(in the rows, 128 means zero)
Rotation paths and how fast each direction turns (degrees per step)
Each turn is a multiple of 5 degrees from 10 to 175, or 0.
Each row of a path follows its step; steps can be skipped.
Rotation 1:
step 1: [129 122 118 125 126 118 126 126 132 124 137 128 128 134 142 126 122 114
 128 129 139 119 122 122 134 127 118 132 132 128 124 135 123 126 127 120
 121 135 130 130 130 127 132 126 146 118 132]
step 2: [134 119 128 122 131 130 132 122 137 119 135 124 128 133 141 134 127 132
 134 128 128 122 137 121 129 135 114 131 122 121 116 119 128 129 122 127
 139 128 119 135 128 114 134 133 132 128 126]
step 5: [131 120 125 126 128 127 126 132 133 123 133 121 129 132 124 131 121 120
 125 128 122 128 136 124 141 131 119 132 131 125 113 120 121 134 141 115
 124 129 131 132 116 119 138 139 133 127 123]
step 9: [132 121 122 120 118 119 122 121 133 136 137 126 124 133 139 127 128 127
 124 126 134 125 128 128 122 118 123 132 124 129 122 114 130 137 132 123
 127 121 131 130 130 119 129 141 141 140 133]
step 10: [131 128 121 128 128 128 126 133 137 129 129 123 124 136 123 125 121 128
 127 123 114 122 140 119 136 125 118 133 123 114 123 126 128 135 131 127
 123 123 128 128 129 123 119 146 129 130 114]
step 12: [127 116 126 122 127 117 122 125 129 127 140 132 136 133 144 136 128 127
 133 137 133 123 125 125 126 127 121 124 128 120 119 124 119 134 119 117
 123 131 130 133 124 122 127 132 138 118 122]
step 13: [120 126 126 116 121 126 129 130 146 111 131 122 130 135 133 131 123 131
 132 125 125 117 126 123 127 135 124 134 122 128 124 126 123 132 125 131
 128 125 122 132 129 114 131 141 123 136 124]
step 15: [138 120 127 119 133 121 121 129 120 127 133 125 119 133 134 134 118 126
 124 133 122 127 135 132 127 122 119 134 128 125 119 126 124 140 134 119
 125 124 139 132 130 124 117 137 127 129 112]
step 16: [116 131 117 123 121 119 123 135 144 123 131 128 128 134 124 130 123 125
 130 121 131 137 125 126 138 121 122 128 136 129 112 123 126 135 134 120
 124 128 129 137 119 124 128 138 129 129 123]
[130 126 125 130 127 128 129 126 127 129 131 132 129 129 131 128 127 127
 127 127 130 126 127 130 125 124 127 126 127 129 132 126 127 127 126 130
 127 130 132 126 127 130 126 129 130 128 130]
135
Rotation 2:
step 0: [130 136 134 125 127 131 123 126 127 133 121 128 121 126 115 120 129 135
 125 118 126 130 124 135 139 129 135 131 133 133 130 113 130 119 133 130
 121 134 118 130 118 133 120 126 123 121 119]
step 2: [135 125 135 127 125 128 141 119 126 132 114 130 122 127 120 129 137 138
 126 131 124 148 126 137 131 121 128 127 127 130 126 133 136 129 134 126
 124 121 119 130 131 133 130 128 127 117 125]
step 6: [138 127 125 121 127 132 107 128 137 119 131 121 136 125 117 123 128 132
 128 138 126 119 129 134 123 124 135 135 121 136 126 133 130 127 132 127
 124 126 126 136 127 129 120 135 120 125 121]
step 8: [143 126 133 122 126 136 128 120 122 120 129 126 131 125 129 122 126 129
 125 136 134 129 120 123 124 124 139 135 125 137 114 139 115 134 137 130
 126 125 122 128 135 129 131 127 135 121 132]
step 9: [119 130 123 128 128 129 120 130 127 129 117 120 130 127 125 129 126 136
 128 142 121 131 133 143 130 116 118 134 131 129 121 137 132 118 135 125
 136 130 131 132 132 117 125 122 127 125 133]
step 12: [124 118 125 131 116 131 117 125 128 118 133 125 130 127 127 126 124 126
 133 129 126 130 146 130 134 124 136 125 129 126 132 128 128 129 132 120
 143 127 128 138 133 131 133 113 120 129 122]
step 13: [144 134 130 120 126 119 131 127 123 117 132 129 131 118 126 134 127 132
 116 131 123 134 127 127 131 127 133 137 132 138 124 123 122 139 124 123
 121 130 123 135 141 126 126 125 126 121 135]
step 15: [121 128 124 131 125 125 128 129 125 119 123 127 125 122 137 134 136 122
 129 140 119 127 128 129 128 129 130 139 133 128 135 135 119 141 122 132
 135 123 121 143 130 127 134 120 133 119 133]
step 16: [128 131 129 129 138 115 131 124 121 140 132 117 129 123 127 130 117 128
 127 125 122 119 127 127 136 123 129 137 131 135 127 120 138 117 127 135
 125 138 121 128 133 124 128 114 125 121 131]
[125 129 130 129 126 127 128 128 127 130 126 128 132 129 129 127 128 130
 130 131 129 125 125 130 128 133 124 132 128 126 127 129 127 128 126 129
 129 129 126 127 126 127 128 125 130 128 129]
65
[127 128 127 128 127 127 129 128 129 129 129 129 124 128 131 129 132 128
 130 129 127 134 130 127 127 129 127 130 125 126 128 131 128 131 125 127
 128 130 129 129 129 130 126 124 126 127 125]
135
[126 127 126 128 128 128 129 126 129 125 130 130 128 125 130 127 127 126
 127 127 127 129 128 131 130 128 126 128 129 132 128 125 126 128 126 126
 131 133 128 129 128 128 132 127 127 129 131]
20
[127 127 129 128 125 128 130 129 126 130 129 127 128 131 129 130 129 129
 132 131 126 128 128 133 126 124 129 128 126 127 131 125 130 126 130 124
 130 129 128 125 130 130 130 130 128 128 127]
145
Rotation 3:
step 0: [126 118 118 128 121 146 116 134 127 126 134 136 131 132 132 138 127 132
 131 117 118 126 130 129 135 142 127 109 128 128 128 124 121 134 127 124
 129 125 134 127 127 138 121 118 126 131 127]
step 1: [132 131 126 122 130 133 117 121 123 126 145 124 128 136 140 140 128 122
 142 121 120 144 130 129 125 132 130 126 128 121 129 121 122 135 139 116
 117 121 126 129 126 133 132 130 129 122 121]
step 8: [128 122 127 133 123 127 126 116 138 127 136 132 123 134 140 135 132 116
 119 121 113 135 133 132 121 131 130 131 135 123 131 125 124 145 119 121
 127 136 131 117 134 137 125 114 131 127 129]
step 9: [118 124 123 127 124 131 131 127 128 123 138 134 133 125 137 128 121 118
 121 138 122 130 131 127 125 125 134 123 133 118 121 128 117 136 122 113
 131 116 119 121 134 128 135 125 128 133 107]
step 10: [124 139 118 125 124 130 119 123 130 113 136 134 137 123 123 132 129 124
 119 135 124 132 124 128 137 131 119 125 138 124 111 115 117 129 131 127
 130 123 123 132 130 137 122 119 118 120 125]
step 11: [124 128 135 125 139 138 122 122 116 132 136 125 132 128 123 135 127 134
 132 129 112 126 128 128 136 131 124 123 124 123 124 126 118 131 139 128
 142 122 116 132 112 131 118 125 120 122 120]
step 12: [132 122 126 127 131 126 123 122 126 130 126 117 116 140 137 136 136 141
 124 129 122 134 131 132 135 139 122 128 129 120 133 114 123 143 137 135
 139 119 129 124 125 130 131 126 120 122 136]
step 14: [131 121 133 126 120 125 132 116 141 116 138 130 130 137 134 136 129 124
 129 125 125 132 131 143 126 130 128 125 142 122 128 122 120 131 129 117
 117 127 122 121 132 146 133 122 137 128 126]
step 15: [127 128 127 125 126 137 124 131 136 126 134 141 141 126 130 136 138 127
 112 132 117 130 135 124 121 127 134 117 131 123 121 127 129 131 126 115
 128 127 114 121 121 140 130 130 125 129 111]
[129 131 129 128 130 128 126 125 129 132 130 131 129 127 125 125 130 130
 130 131 130 125 130 127 126 129 127 129 129 126 129 129 124 126 127 130
 130 126 130 128 130 127 129 125 126 127 128]
55
[128 127 133 126 128 130 128 129 128 131 124 126 127 127 125 129 128 130
 127 131 129 128 128 131 126 129 126 126 132 129 128 129 129 128 130 129
 127 129 126 124 130 130 129 130 130 127 130]
45
Rotation 4:
step 1: [124 121 117 118 142 122 132 134 125 132 122 138 125 138 127 132 136 127
 128 135 128 133 131 131 125 125 121 147 133 123 127 125 134 120 120 129
 122 117 124 128 126 123 118 117 125 139 138]
step 3: [123 125 123 133 130 135 129 134 128 129 125 118 126 133 133 133 127 106
 129 128 122 134 130 130 128 136 141 127 132 125 133 124 124 126 122 138
 135 136 114 125 132 131 113 115 129 128 115]
step 4: [124 132 141 127 133 133 132 134 130 135 120 127 132 125 126 131 124 134
 126 135 119 132 111 126 120 133 143 121 127 126 135 130 129 118 115 130
 128 134 127 124 131 138 127 120 128 131 109]
step 6: [136 125 116 118 140 132 136 133 124 127 129 133 123 123 129 119 122 136
 125 127 121 133 121 123 131 116 117 124 107 128 128 131 121 123 122 127
 118 135 123 124 134 121 129 118 131 132 134]
step 10: [124 135 124 122 122 129 125 133 122 139 114 140 126 134 130 132 132 137
 134 113 134 125 138 118 117 134 123 132 126 126 132 123 130 110 131 130
 120 126 122 132 124 133 121 119 120 127 129]
step 11: [127 124 114 132 125 117 125 132 125 127 115 130 125 134 127 125 122 119
 127 128 114 138 129 128 126 131 129 130 120 126 123 125 120 113 133 130
 124 123 125 126 120 134 120 110 117 131 138]
step 12: [122 128 127 112 134 118 138 135 127 120 125 121 120 128 125 124 139 117
 121 128 120 133 123 129 123 127 137 128 129 115 131 132 134 119 129 125
 136 124 126 130 117 140 116 117 129 133 125]
step 13: [124 125 135 133 139 134 124 123 134 129 128 122 127 128 134 128 134 119
 134 136 127 135 118 131 123 127 130 126 137 116 141 134 133 125 132 129
 127 128 122 129 127 128 130 107 140 147 123]
step 15: [125 125 130 129 132 141 134 135 127 147 126 128 131 134 125 133 135 131
 126 125 127 125 123 129 120 123 120 119 121 139 126 136 114 128 121 122
 123 135 121 121 133 122 124 112 118 125 120]
[129 127 128 134 130 127 125 127 129 129 124 131 129 126 127 128 128 128
 127 131 124 131 125 127 128 127 129 127 126 129 131 128 127 127 128 126
 126 126 130 125 129 127 131 129 128 130 129]
155
[130 127 132 130 126 128 127 125 130 129 127 126 128 131 126 129 128 125
 125 125 131 129 129 125 126 130 125 126 127 124 128 129 128 127 131 128
 125 127 129 131 129 125 129 127 128 128 126]
135
[130 131 130 127 128 128 125 127 130 131 124 126 126 129 131 130 125 130
 127 125 130 130 126 131 125 128 129 130 126 131 129 128 125 128 127 129
 130 129 130 128 130 129 128 128 124 126 128]
65
[125 130 130 131 128 129 125 127 129 133 129 128 128 126 130 125 127 129
 131 125 127 127 131 129 128 127 129 128 127 129 130 127 130 130 132 126
 129 129 126 130 124 127 129 125 130 128 129]
135
[127 130 127 130 126 128 129 131 128 132 128 128 130 129 128 128 127 129
 130 129 132 125 126 128 130 131 129 125 131 131 131 127 125 125 128 129
 127 127 128 127 130 129 129 129 132 128 125]
70
[125 130 125 126 126 128 127 128 131 125 127 131 130 130 125 132 127 129
 131 129 129 129 130 128 129 127 129 127 128 128 131 129 129 125 132 127
 127 127 131 130 128 126 125 128 128 126 131]
35
Rotation 5:
step 0: [126 129 132 120 126 134 127 133 125 129 123 135 134 135 130 137 123 124
 123 126 117 136 137 117 124 131 128 131 131 126 134 127 121 132 134 118
 134 112 134 143 123 123 126 130 119 138 123]
step 2: [130 122 130 132 127 109 137 131 133 127 131 137 131 131 135 124 129 135
 126 128 125 142 140 131 131 141 133 126 126 131 126 123 124 133 127 113
 122 123 123 131 122 141 124 135 125 132 129]
step 6: [127 122 134 129 128 134 130 125 125 128 123 138 130 120 129 131 131 125
 126 129 127 139 130 131 125 150 123 140 130 135 132 130 135 117 132 125
 127 123 120 127 120 125 111 124 123 125 122]
step 9: [127 124 132 133 133 131 134 120 118 129 134 128 125 121 132 112 129 136
 132 125 126 129 127 132 124 139 128 131 131 138 143 115 143 124 130 121
 132 131 128 128 116 123 131 134 125 124 127]
step 10: [119 129 128 145 132 130 126 133 134 117 126 127 132 124 132 127 133 133
 127 136 126 130 133 127 115 134 125 145 118 128 131 124 122 134 123 128
 132 127 127 117 117 138 125 124 126 125 133]
step 12: [130 129 131 127 127 141 121 128 126 129 127 122 119 122 129 125 128 137
 127 132 126 132 125 130 134 137 130 140 133 135 125 118 130 127 122 126
 134 124 150 126 115 128 123 138 126 118 134]
step 13: [130 129 125 136 134 122 136 131 121 138 126 133 135 133 131 122 132 130
 120 129 127 134 128 127 114 140 130 138 128 120 135 111 116 133 129 127
 131 127 132 136 124 139 127 124 128 122 127]
step 14: [117 128 132 120 146 127 125 144 130 125 126 123 123 120 137 124 127 130
 123 133 119 134 126 138 121 129 126 139 131 136 126 122 126 120 141 122
 131 131 128 128 127 128 132 133 132 127 122]
step 15: [124 131 134 129 131 120 130 127 132 123 128 121 128 121 115 121 140 137
 122 132 123 124 139 123 133 130 130 131 136 132 137 120 120 124 119 124
 133 130 142 132 121 138 128 140 120 132 126]
[130 128 127 128 126 131 126 128 126 129 127 129 125 129 131 126 133 129
 126 128 127 131 127 128 124 124 129 130 127 129 128 130 125 130 129 127
 132 131 130 130 126 129 130 130 128 129 129]
25
[128 128 130 129 130 126 130 128 126 127 127 129 128 129 128 127 129 129
 128 131 127 126 133 130 129 126 127 127 127 128 128 127 129 128 129 125
 126 131 126 128 127 129 133 132 130 124 124]
60
[130 127 128 127 127 129 126 128 130 132 128 128 123 127 128 129 126 131
 131 128 128 124 130 125 132 125 127 128 131 127 129 126 127 128 128 129
 129 128 128 129 129 130 128 131 124 127 128]
100
[133 128 125 126 127 126 130 126 127 129 130 128 125 129 126 129 129 129
 130 128 126 127 127 129 131 131 129 130 125 130 129 127 127 127 128 126
 128 129 127 129 124 128 129 124 131 126 131]
100
[129 127 127 128 126 125 127 129 128 129 129 129 128 129 127 131 130 127
 131 124 125 131 131 128 127 128 126 129 128 127 123 130 132 126 128 127
 126 129 128 130 128 128 129 129 124 131 128]
20
[128 130 129 131 127 129 124 125 127 129 127 129 129 129 128 130 132 126
 129 130 128 126 131 129 127 129 125 128 128 126 131 125 131 128 130 130
 130 124 129 132 127 128 127 126 130 128 129]
115
Rotation 6:
step 0: [132 130 133 133 126 132 127 133 134 122 120 136 123 131 122 135 126 137
 118 124 136 135 122 127 129 117 133 137 137 125 134 127 138 126 126 133
 140 117 125 125 125 127 113 136 127 137 132]
step 1: [135 140 126 126 132 128 127 127 134 133 132 125 115 128 137 135 131 130
 122 125 113 128 139 136 123 113 133 126 137 135 136 127 133 123 133 124
 128 132 141 132 131 126 135 118 124 128 130]
step 2: [123 128 136 138 126 123 136 131 143 131 128 140 130 137 128 127 131 126
 122 126 136 133 133 121 131 124 128 134 135 127 142 136 133 127 115 128
 131 126 128 129 136 140 125 134 123 132 119]
step 7: [132 126 133 140 126 120 124 129 135 129 132 127 137 135 137 140 146 132
 127 119 127 129 126 120 122 119 137 130 130 132 138 116 129 126 130 122
 123 126 134 124 133 133 119 122 129 128 122]
step 9: [124 132 131 131 146 126 135 133 131 124 127 128 126 130 131 137 140 129
 120 132 124 130 131 134 126 119 141 144 128 122 129 123 128 128 128 122
 116 118 131 121 139 129 123 130 132 123 128]
step 10: [137 126 125 126 124 138 126 122 142 131 129 117 133 133 134 129 141 136
 129 125 134 128 137 122 123 120 128 125 138 138 139 121 123 127 123 132
 134 119 126 122 126 132 127 133 122 139 129]
step 11: [122 119 116 132 129 126 131 131 128 129 131 136 131 133 133 127 128 123
 127 135 123 130 132 128 128 114 147 138 133 120 140 132 131 135 139 117
 128 127 139 120 132 126 131 124 130 134 123]
step 14: [122 128 125 132 135 137 129 134 135 128 127 128 127 133 128 132 139 135
 127 134 123 132 130 121 128 113 127 125 133 123 138 126 138 140 126 121
 133 123 132 132 138 121 132 134 134 142 138]
step 16: [123 130 123 140 133 127 133 132 138 124 122 130 128 130 133 119 125 134
 121 122 137 130 130 127 130 112 135 117 131 130 140 121 128 131 134 127
 129 129 136 127 131 128 132 146 134 129 125]
[129 127 127 127 126 131 130 127 129 127 129 132 128 129 131 126 129 127
 127 128 124 126 126 128 126 130 128 134 127 128 128 124 129 126 131 127
 126 130 129 129 126 130 127 126 130 126 129]
175
[124 122 127 127 126 130 127 131 129 128 128 132 128 130 127 126 127 131
 125 130 129 128 127 130 127 128 128 126 130 125 127 131 127 130 128 126
 132 127 129 128 126 127 128 129 129 128 128]
130
Rotation 7:
step 1: [131 136 136 123 127 120 131 132 130 118 118 118 126 119 140 129 122 141
 127 127 122 130 131 131 134 133 126 125 121 115 134 141 124 121 133 127
 129 129 120 129 136 139 139 127 124 126 139]
step 3: [135 129 126 135 132 125 129 122 132 126 135 129 137 124 130 139 132 124
 125 126 124 136 143 117 129 142 129 127 134 126 120 120 137 127 121 127
 137 130 133 126 114 133 126 128 132 139 111]
step 4: [132 137 128 126 130 133 125 132 129 119 130 141 137 117 140 124 135 145
 140 131 125 130 132 129 120 130 131 133 132 118 139 136 121 125 131 116
 133 124 120 133 130 134 124 135 135 127 122]
step 5: [135 139 132 126 129 126 119 128 125 120 130 128 126 139 116 128 129 128
 129 129 121 134 132 130 119 111 119 137 131 121 134 137 130 125 131 120
 122 123 123 127 133 114 134 127 111 133 126]
step 7: [128 123 125 126 127 127 122 140 127 113 141 127 125 130 136 140 135 135
 130 132 129 115 134 133 127 131 147 126 124 127 132 124 122 136 130 127
 125 121 132 134 131 140 120 139 131 129 126]
step 10: [115 119 119 126 135 126 120 130 132 123 135 122 128 128 124 123 145 132
 126 134 135 118 127 133 131 136 133 124 140 122 132 131 131 132 140 136
 131 127 128 139 126 132 128 126 125 143 138]
step 11: [122 130 122 117 121 120 124 120 121 130 134 125 124 137 130 122 120 134
 120 124 128 130 120 129 126 136 127 141 124 123 126 125 128 126 136 133
 126 115 134 147 115 125 129 131 128 124 114]
step 14: [129 126 128 135 125 116 114 112 136 134 129 118 113 123 130 122 115 126
 127 130 129 126 124 121 123 137 129 134 130 130 135 129 121 122 139 133
 119 127 123 129 125 132 114 129 123 125 122]
step 16: [140 127 115 111 137 122 125 136 133 127 125 133 129 124 121 135 118 124
 134 126 130 125 137 133 141 126 127 131 131 134 133 135 139 127 129 122
 137 133 127 131 126 136 139 123 139 127 134]
[127 130 128 126 130 129 129 127 131 131 129 132 130 127 127 125 131 127
 128 126 131 129 129 128 130 129 125 130 131 127 129 128 129 128 131 128
 131 124 129 129 127 126 130 128 131 131 127]
55
[128 126 126 124 128 128 128 126 126 130 127 125 128 128 125 127 130 126
 127 128 132 128 125 132 126 130 131 127 126 128 129 129 126 130 131 126
 127 129 128 125 123 127 127 130 128 128 128]
20
[127 129 127 125 130 130 127 129 128 126 129 127 132 126 128 129 129 129
 129 127 131 124 128 124 127 128 132 126 126 129 126 129 131 125 128 128
 130 131 126 127 127 131 127 127 129 130 130]
115
[129 126 128 127 126 125 128 129 127 129 130 128 128 125 127 132 129 129
 126 124 126 126 131 127 128 127 129 130 125 129 127 126 124 126 128 129
 129 125 127 126 127 124 132 129 126 129 128]
170
[129 127 127 127 126 129 128 128 128 129 130 130 127 129 126 127 128 126
 127 126 125 126 131 128 129 126 126 122 129 126 130 129 131 131 129 130
 125 131 126 125 127 126 129 125 129 129 129]
100
[126 126 127 126 127 132 127 126 128 126 129 131 129 128 132 129 126 131
 129 125 129 129 127 125 129 128 126 128 126 125 129 127 125 129 129 130
 123 128 129 128 127 132 128 130 127 127 124]
100
[129 129 127 125 130 130 126 132 128 130 129 130 127 130 129 130 126 127
 129 128 128 127 129 128 130 126 130 129 131 133 130 128 128 130 130 125
 128 127 129 123 131 128 126 130 126 128 125]
35
[129 132 128 127 128 129 128 125 125 131 130 125 128 128 125 129 128 125
 128 126 126 130 127 124 125 128 126 127 126 131 130 127 130 125 128 131
 125 126 130 130 130 127 126 131 128 128 128]
120
